Each row has a name. Each piece below is followed by the name of the row it came from, unless a question asks for something else. Each question is about the rows just above it.

[ 21  18  -9 -97 -13  53  82  13] -> setes
[120  -9  18 -31  44 -19  32  71] -> zet
[ 49  21 -19 -48 -97 -13  53  52] -> Femun
find: [ 21 -19 -48 -97 -13  53]
Femun
Shuffled Femun with one entry gone: [ 21  49 -19 -97 -48 -13  52], missing
[53]
Where do [-9 18] appear?
zet
find: [-97 -13  53  82]
setes

[-75 -41  78 105] -> gim
[-68 -72  93 -23] -> lepa
[-68 -72 107 108] -> pobug
Which entry of pobug is missing from [-72 -68 107]?
[108]
find: [-75 -41]
gim

[ 96 -47  28 -10   4] -> zet
[ 96 -10 -47 -10   4] -> Bodig
[ 96 -10 -47  84   4] -> pobug
[96  6 -8 16  4] -> nok
[ 96   6 -47  28   4] -> piro
[ 96 -46 -47  28   4] -> setes
[ 96 -10 -47  28   4] -> Femun
[ 96 -10 -47 -11   4] -> buvuf
[126 -10 -47  28   4] -> gim
buvuf without one entry, shuffled: [-11 -10 -47  96]. Gone:
[4]
Which entry of setes is missing from [-46  28  96   4]?
[-47]
Shuffled buvuf with one entry gone: [-47 -11   4  96], missing
[-10]
find: [126 -10 -47  28   4]
gim
[ 96 -47  28 -10   4] is in which row?
zet
find: [126 -10 -47]
gim

[  6  -3 -20   4  25  -2 -44 -59   6  -3  28 -53  18  24  37  37  10  39
 -37 -13 -34 -79 -20  40  17  60 -11 -66 -24 -35  14   4   9  10 -23  14
 -15  10  14  28  23  19 -32  21   7 -33  -5  45 -58 -23 -17  42 -29 -35
 -40  -1]  pobug
[-32  21   7 -33  -4  45 -58  45 -21 -51 -35  34  -1  -8 -23 -34  20 -37
  21 122  -2 -19  -5  -5  -5  -5  45  59   4   4   0 -11   9  38   2   1
 -15 -36   0 -16 -38 -16  24  13 -16   5 -47  36   9  -3  -3 -44  49  58
  22  22]  Revak
[ 36 -87  30  25   1 -10  10 -70  42   0  -3  -4   9 -21  20  46 -32  50
 -18 -46 -16 -41   7  13  37  35 -36   7  13 -27  59 -33 -26  -8  34  35
  27 -11   5  28 -32 -60   0  68  42 -30   6  19  21 -69  -8 -47  12  38
   1  29]  zet
[ 12  84  51  15 -20 -79  52  14  -3 -10 -38  25 -10  38  20  12  -6  46
 -18   7   6  68 -17  22  33 -14  12  -7 -27  52 -58  37  21  16 -21  17
   4   6 -21   5   9 -13 -36  10  -5 -18  23  14 -60 -30  -8 -26  12  20
 -23 -39]  vomi
[ -4  14 -61   0  22  47 -46 -14  -1  22  22  -4  19  21  38  26  60 -17
 -34 -42 -33 -42  18  17 -13  31  27 -79  36 -11   3  26  37 -19 -68  23
  15  33  38  13  41 -14   4  61  21 -43 -30 -38  -3 -78  -3  -5 -32 -20
  20  27]  gim
[ 29  44 -28  -2  -6  29  19  31  -2  18 -11  66  -6  -9  21 -40  45   8
  14   4  11  75  73  19  23  24  11 -13   8  73  -6  40  49 -39 -35  21
  41   4   0  21 -29 -72  41  -1  20 -28 -15 -43 -58 -38 -15 -24  32  44
  22  83]  nok
[  6  -3 -20   4  25  -2 -44 -59   6  11  28 -53  18  14  37  37  10  39
 -72 -13 -34 -79 -20  40  17  60 -11 -66 -24 -35  14   4   9  10 -23  14
 -15  22  14  28  23  19 -43  21   7 -33  -5  45 -58 -23 -17  42 -29 -35
 -40  -1]  Bodig
[ -4  37  67  -2 -28 -91  20   4 -14   5   8 -52 -14  23 -22   4 -54  20
  -6 -16  23  31 -61 -11 -12 -45 -26   6 -22  -7 -52   3 -30  22  31 -43
 -42  10 -33 -20  37 -25  14  45 -32 -13 -11 -31  -3  47  30 -15  -6  -8
  39 -24]  Femun
[ 32 -64  33  33   2 -22  17 -70  44  -5 -17   5  14   2  36  70 -17  53
 -31 -58 -29 -41  -3  19  40  31 -16 -13   3 -23  44 -19 -13  -2   7  54
  35  -2  14  28 -14 -62  -8  69  52 -25  -1  16  20  31  22 -33 -21   8
 -36  18]  setes
[ 36 -87  30  25   1 -10  10 -70  42   0  -3  -4   9 -21  20  46 -32 -48
 -18 -46 -16 -41   7  13  37  35 -36   7  13 -27  59 -33 -26  -8  34  35
  27 -11   5  28  28 -60   0  68  42 -30   6  19  21 -69  -8  61  12  38
   1  29]  buvuf
[ -4  14 -59   0  22  45 -46 -16  -1  21  21  -6 -25  21  39  28  58 -15
 -37 -40 -34 -46  15  19 -11  33  26 -79 -11 -13   3  25  36 -17 -67  24
  13  33  38  13  41   3  30  15 -12   1 -44  31  12 -24 -30  -6  56  50
  -2  28]  lepa
[-19  78 -21 -13  17   7  10  41 -27 -30 -28  29  -7   1  -2 -52  21  12
  -8 123   7  24   7  29  25  25  28  26 -16  46 -29  23  33  29 -12  -1
 -17 -21 -19   6 -39 -77 -11  78  40 -24  -4  27   6 -45   9   6 -31 -35
  57  -2]  piro
find: [-24  32]
nok
gim without one entry, shuffled: [ 31 -19  19 -14  21  38 -30 -17   4  -4 -14 -20 -78  23 -42  13  -3  15
 -11  20  47 -33  -5 -13  -1  61 -34   3  38 -79  14   0  41  60  26  22
 -38 -68 -32  27  17  22  36  26 -61  27 -46  33  22  -4  18 -42  -3  21
 -43]. Gone:
[37]
The row with [-32  21   7 -33  -5  45 -58] is
pobug
lepa without one entry, shuffled: [ 50 -15  19 -12  36 -67  21  13   3 -30 -40  41  12  15 -11  -1 -16  33
  14  21  26  39 -11  28  -6  -2 -34  56 -79  -4  21  22  -6  24   1  33
 -46 -44  30 -46   3 -13  25  13  28  31  38 -37  58   0  15 -25 -59  45
 -17]. Gone:
[-24]

[ 46 -54 -44  30  15  49] -> Femun
[-72  62  59 -34  -6 -54] -> setes
[ 10 -30  -1  34  37  29] -> nok
[ -4  18 -27 -44 -54 -17] -> zet
[-10 -86  88  65  87  87] -> lepa
[  21  104   40  -65  -91 -106] -> pobug
[ 54  16 -16 -14 -44 -22] -> vomi
[ 34  39  -6 -35 -61 -43] -> buvuf
[ 47 -59 -52  29  13  53] -> piro
[-20 -25  22  40  61  27] -> Bodig
[-61  21  20 -24   1 -13] -> gim
Femun without one entry, shuffled: [ 30 -54  49 -44  15]. Gone:
[46]
Shuffled pobug with one entry gone: [ 40 -91  21 104 -65], missing
[-106]
[ 59 -34] is in which row?
setes

[-12  -4 -22 -71 -33 -11   5 -10 -52  23  31 -12  83 -35 -18  21   9 -32
 -15 -43 -50  27  90  51 -19 -39  38  -3 -10  17 -11 -37  -4 -14 -33  -2
   3  -1 -50  76  28 -52  32 -28 -42 -51  57  14 -27  20  17 -18  35   2
 -58  93  -3 -39 -24] : gim
[-13  -3 -20 -74 -31  -9   4  -5 -50  25  31 -10  82 -33 -15  17   7 -33
 -18 -43 -52  23  86  54 -20 -34  34  -1  -8  18 -12 -36  -1 -15 -34   2
   3   1 -51  75  25 -48  28 -30 -40 -49  58  11 -29  20  16 -17  37   5
 -60  91  -4 -38 -25] : vomi
[-12  -4 -22 -71 -33 -11   5 -10 -52  23  31 -12  83 -35 -18  21   9 -32
 -15 -43 -50  27  90  51 -19 -39  38  -3 -10  17 -11 -37 -11  13  -2   3
  21  -6  -4  -2  22  -4  11  -9  -8  -5  28  16   0   2  -1   7  30  -4
  -7 -23  15  -5 -30] : buvuf
[ -9 -15 -24   3  29   0 -24 -24 -24  -1  18   2  19  15  -4  33   8  27
 -20   0   2  19  -3   9  10 -30 -17  16  -2 -11  -9   1 -12  14  -2   4
  21  -5  -3  -2  23  -5  10  -9  -9  -4  27  16   0   4  -2   5  30  -5
  -6 -25  15  -4 -30] : Revak
[ -6 -14 -23   5  24  -1 -24 -25 -26  -5  19   3  23  18  -6  28   8  26
 -20   5   6  21  -2   7   7  -5 -13  16  -5 -11  -9   5 -12  18   0   8
  23  -5  -5  -2  24  -6   5  -8 -12  -3  28  18  -7   7  -3   5  29  -2
  -2 -22  16  -1 -27] : nok
find: [27 16  0]
Revak
gim without one entry, shuffled: [ 28 -33 -11 -39 -12  -2 -14  -4  83  90 -50  35 -71 -51  -1 -18 -39 -58
  32 -11   9 -18   3 -37  23  57  -4 -19  17  31  51  -3 -10 -27  38 -50
 -35  21 -33 -10  93 -12  20 -52  27  17 -22  -3 -28   5   2  76 -42 -32
 -24 -15 -43 -52]. Gone:
[14]
gim without one entry, shuffled: [-19 -14  -2 -51  21  27 -22  14  38 -39   3  83  35 -42 -24   5  17 -10
  57 -50  -3 -35  76 -28 -11  17 -12  93 -27  28  90 -37 -11   9  -4 -10
 -33  -4  20 -18 -18 -58  51 -71   2  23 -43 -12 -52  -1 -32  -3  32 -50
 -33 -15 -39 -52]. Gone:
[31]
find: [ 25  31 -10  82 -33 -15  17   7 -33]
vomi

[121  -1 -30  54 120 -27 -19   2 -41]  Femun
[121  -1 -28  54 120 -27 -19   2 113]  pobug
[ 37   6 -28  22  38 -22 -13  37  30]  Bodig
find: [ -1 -28  54]
pobug
pobug without one entry, shuffled: [113 -28 120 121  -1 -19  54   2]. Gone:
[-27]
[37 30] is in which row?
Bodig
Bodig without one entry, shuffled: [ 37  30 -13 -22 -28  37  22   6]. Gone:
[38]
Shuffled pobug with one entry gone: [ 54 -28  -1 -19 120 -27 121 113], missing
[2]
find: [-28  54]
pobug

[ 35  41  32 -57 -12   4] = setes
[ -3  41  49  -4 -97  73] = piro
[ 14  55  16  13  -6 -24] = buvuf
[ 55  14  16  13  79 -93] = nok
[ -5  35  41  -5  -6 -24] = Bodig
[-23 -60 -71 -57 -12   4] = vomi
[ -3  41  49  39  -3 -26] = zet
Shuffled piro with one entry gone: [ -4  41  49  73 -97], missing
[-3]
The row with [55 16 13] is
buvuf
find: [55 14 16 13]
nok

[ 78  47  77 -67  46  55  44 -89] : piro
[  1  81 -83  72  -2  -2  -2  97] : gim
[-36 -74  77 -67  46  55  44 -35] : Revak
piro without one entry, shuffled: [ 47 -67  46  77 -89  78  44]. Gone:
[55]
Which entry of Revak is missing from [ 77 -35  44  46 -74 -67  55]?
[-36]
Shuffled piro with one entry gone: [ 46 -67  47  44  78 -89  55], missing
[77]
Shuffled piro with one entry gone: [ 55  44 -67  78  77  47 -89], missing
[46]
find: [-36 -74  77 -67  46  55  44 -35]
Revak

[  7  -9  15  12  82  20  51  37  -1 -59  -4  10  40 -29  31  -3 -49  21
  42  49 -26  -9 -17 -12 -20  33 -49 -42  -1  48  33   7  18  50 -16  -8
   5 -64  -4  11  45 -15] : setes
[ 38  16 -22  86 -25  60  11  13  65 -46  55  38  16 -22  86 -24 -42  -8
  25  47   9  -2   4 -14  -6 -11 -52 -26 -28  43 -51   6 -34   9 -27 -19
   4   9 -14  48  18 -15] : buvuf
[ 66  16 -20  -6   4 -66   4  65 -69 -38 -21 -40  54 -20 -42 -24 -58  22
  29  67 -15  13  28   6  23  58 -30  26  15  21  78  -6  18  56 -13  11
  36 -79  -8 -25  17   2] : Bodig
[ -43  -58  -21   86 -113   60   11   13   65  -46   55   38   16  -22
   86  -24  -42   -8   25   47    9   -2    4  -14   -6  -11  -52  -26
  -28   43  -51    6  -34    9  -27  -19    4    9  -93   17   72  -21] : lepa
[ 37  34   7   6 104 -59  -4 -31   2  27 -55 -27 -23  55 -79   5   8  42
 -35  17  11   8   7  -9  15  11  82  20  51 -22  46  -9  24   6  17  28
 -13  -1  49 -35 -47   5] : Femun
[ -43  -58  -21   86 -113   53   11   13   65  -46   55   38   16  -22
   86  -24  -42   -8   25   47   27   -2    4  -14  -17  -11  -52  -26
  -28   43  -51    6  -34    9  -27  -19    4    9  -93   17   72  -21] : Revak
[-42   0  35 -29 -86  45 -11  14  40 -21  13  31  15  -6  63 -20  21  13
  36 -42 -12  -9 -45  -2 -21  -7 -30 -14 -45  52 -72  12  14 -25  -3 -30
 -24 -12 -83  25  53  -2] : pobug
[ 37  34   7   6 104 -59  -4 -31  -3  27 -55 -27 -23  55 -79   5   8  42
 -35  17  11   8   7  -9  15  11  82  20  51 -22  46  -9  24   6  17  28
 -13  -1  49 -35 -47   5] : gim
[-25  17] is in which row?
Bodig
find: [ -43  -58  -21   86 -113   60   11   13   65  -46   55   38   16  -22
   86  -24  -42   -8   25   47    9   -2    4  -14   -6  -11  -52  -26
  -28   43  -51    6  -34    9  -27  -19    4    9  -93   17   72  -21]
lepa
Shuffled Bodig with one entry gone: [ 11 -58 -24   4  13  67   6  -6 -42  78  65  22 -13 -69  26 -25 -15 -21
  56  29  18  23 -40  21 -20  17 -30  -6  54  58  66  15 -79 -38  -8  36
  28   4   2 -66 -20], missing
[16]
Bodig without one entry, shuffled: [ 26  15  66  17 -42  16 -21  58 -24 -58  56 -30 -25  21  28  54   6 -20
  23  67  29 -38  -6 -40 -20   4  -6  11  36  65 -66 -15  78   4  13  -8
 -13   2 -79  22 -69]. Gone:
[18]
find: [ 37  34   7   6 104 -59  -4 -31  -3  27 -55 -27 -23  55 -79   5   8  42
 -35  17  11   8   7  -9  15  11  82  20  51 -22  46  -9  24   6  17  28
 -13  -1  49 -35 -47   5]
gim

[ 64  -5   1 -55  55 -19  33 -30  44  -5  38 -34 -85  18] = gim
[ 70  -7   6 -53  56 -17  33 -26  55 -10  34 -44 -85  -2] = pobug
[ 50  29 -25  10  99 -47 -14 -30  48 -40  61 -30 -85  21] = vomi
[ 18  -4   7 -21  41 -13 -56 -11  47 -17  19 -37 -85  -2] = piro
[ 70  -7   6 -53  56 -17  33 -26  55 -10  34 -44 -85  11] = setes
[ 57  -5   8 -26  48 -15 -31 -13  54 -19  22 -44 -85  -1] = Revak
[ 10  -1   1  -7   8  -3   2  -3   9  -2   4  -7 -85   1] = nok
[ 26   8 -11 -17  40 -19 -40 -21  14  -6  30  -8 -85  19] = Femun
[ 67   0   7 -14  65 -22   5 -11  72 -33  28 -57 -85  -6] = lepa
[ 75  -8  10 -51 -25 -18  -5 -24  64 -15  33 -51 -85   7] = buvuf
Which entry of piro is missing from [-17  -2 -85  47 -56 -21 -37  -4  41 -11   7 -13  18]?
[19]
find: [-15 -31 -13  54]
Revak
Which entry of buvuf is missing from [ -5 -25 -51 -15   7  33  10  75 -18 -85 -51  -8  64]?
[-24]
[ 70  -7   6 -53  56 -17  33 -26  55 -10  34 -44 -85  -2] is in which row?
pobug
Which entry of Revak is missing from [-85 -15 -26 -19  48 -13  22  54  -1  57   8 -44 -31]?
[-5]

[  50 -121   17  -24   87  -42   53   -1] -> gim
[-32  15 -62  64  34  46 -84  29] -> Revak
[-33  15 -15  16  27  40 -61  -1] -> piro
[ -32   15  -62   64   34   38 -105   57] -> nok
[  53 -107   12  -24   27  -61   40   -1] -> lepa
Which entry of nok is missing from [  64   15 -105  -32   57  -62   38]?
[34]
find: [-15  16]
piro
find: [ 27  40 -61]
piro
Shuffled piro with one entry gone: [-61  40  -1  27  16 -15 -33], missing
[15]

[ -22   20  -13 -104  -22  -42  -54   21   68  -13    3   46] = piro
[ -18   -2    2 -100  -43  -49  -56   14   72  -38  -19   43] = gim
[-19 -54   9 -44  46  14 -47 113  14 -41  -6 -27] = Bodig
[ -2  37 -72  33 -15   3   6  19 -23 -40  24 -41] = vomi
[  -2    2 -100  -43  -49  -56   14   72  -36  -41   -6  -26] = Femun
[-10  -6  76  15 -28  56 -19   0 -55  26  63 -11] = setes
[-13 -16  81  24 -33  57 -11   3 -49  32  56 -15] = pobug
[-28 -56  19 -53  49   7 -52 105  12 -39 -14 -29] = buvuf
[  7  32 -59  33 -28  15  31  57 -17 -39  49 -49] = zet
[-13   2  -7 -88 -41 -47 -49   9  72 -32 -24  51] = Revak
[-15 -14  78  19 -30  67 -19 -15 -51  25  62 -23] = nok
[  -2    2 -100  -43  -49  -56   14   72  -38] is in which row?
gim
Which entry of Femun is missing from [-41 -56 -43 -26  72 -36  -2  14 -49   2  -6]?
[-100]
The row with [ 56 -15] is
pobug
Which entry of nok is missing from [ 67 -23 -19 -51  78  19 -15 -30 -15  25  62]?
[-14]
[-39 -14] is in which row?
buvuf
Which row holds [-44  46]?
Bodig

[18 63 58 95 21 12 11 30 90 23 58 23 70 32 18 59 75 -4 85 56 69 58 56  0
 50 16 21 44 56 68 30 51 51 38 58 82  5 24 77 71 66 28  0 69 51 39 59 45
 26 16 32 25 13 19  8]  zet
[ 10  11  30 -27  -1  -9  16  51 -37  -6  14  -4  -3   5 -17  -2  38  -2
 -32  31 -26  25  51   8 -28  21 -13  41  37 -13   5  48  46 -19  -5 -16
   1 -15  15  27  16 -17  -5 -17  36  13  22  24  26   8 -18   6  11  17
   5]  Bodig
[-19   4  -2  24  22 -18   0  17   5  -5  -4  17  51  35  -6  28   5  -4
   8 -10 -23 -17  18  -1  -9   8 -21  16  -7  29 -19  20   5 -23 -39  -1
  10  -4  -7 -21 -26 -16   1  -3  11   0 -18   4  11   3  -9 -14  -6   5
  -7]  lepa
[  4 -32 -14 -43 -22   3   1 -10 -28   0  -4 -19 -56 -35  -1 -44  -9   1
 -29  -7 -20  -6 -14   1  -7  -5  -1 -13  -6 -40   1 -16 -11  -6   0 -38
 -10  -4  -4  -7  -4  -5  -1 -31 -11  -3  -5  -5  -7  -3  -1   0   1  -3
   1]  setes
[ 31 -26  25  51] is in which row?
Bodig
The row with [12 11 30] is
zet

[49  5 27 54  9 23] = Femun
[ 24  47 -12  32  57  19] = nok
[ 36 -10  13  38 -11  20] = zet
[-21  10  25  42 -12  21] = buvuf
[-61  10 -79  61  -7  24] = lepa
[-10   8 -11 -30   5   8] = Bodig
[-21  46  17  45 -35   3] = Revak
[-32 -17   3 -86 -26  -2] = piro
[-18 -18  32  62  41  24] = gim
[ 34  50  28 101  18  31] = vomi
[12 55 58 57 36 23] = pobug
Which entry of Revak is missing from [ 17 -21 -35   3  45]?
[46]
Which entry of pobug is missing from [23 58 55 12 36]?
[57]
Which entry of Femun is missing from [27  5 23  9 49]?
[54]

[-14 -18  34 -17 -21  66 -12  21  70 -54  87 -41]  lepa
[  18   14  -79   -6   98   12   19   86  -41   46 -120    6]  setes
[-21  49  -6 -34  -4  79   6  61  40 -29  61 -28]  pobug
[-13 -43  42  27 -54 -71 -18 -94  -8 -12  20  18]  Bodig
[-14  18  34 -17 -21  66 -12  21  70 -54  87 -40]  Revak
[ -46   -7   19    5  -47  -93    3 -106  -48   16   25   43]  zet
Which row holds [ -79   -6   98   12   19   86  -41   46 -120    6]?
setes
lepa without one entry, shuffled: [-18 -21 -41  21 -54  70  34  87 -12  66 -14]. Gone:
[-17]
zet without one entry, shuffled: [  19 -106  -48   43   -7   25  -47  -93    5   16    3]. Gone:
[-46]
find: [ -79   -6   98   12   19   86  -41   46 -120]
setes

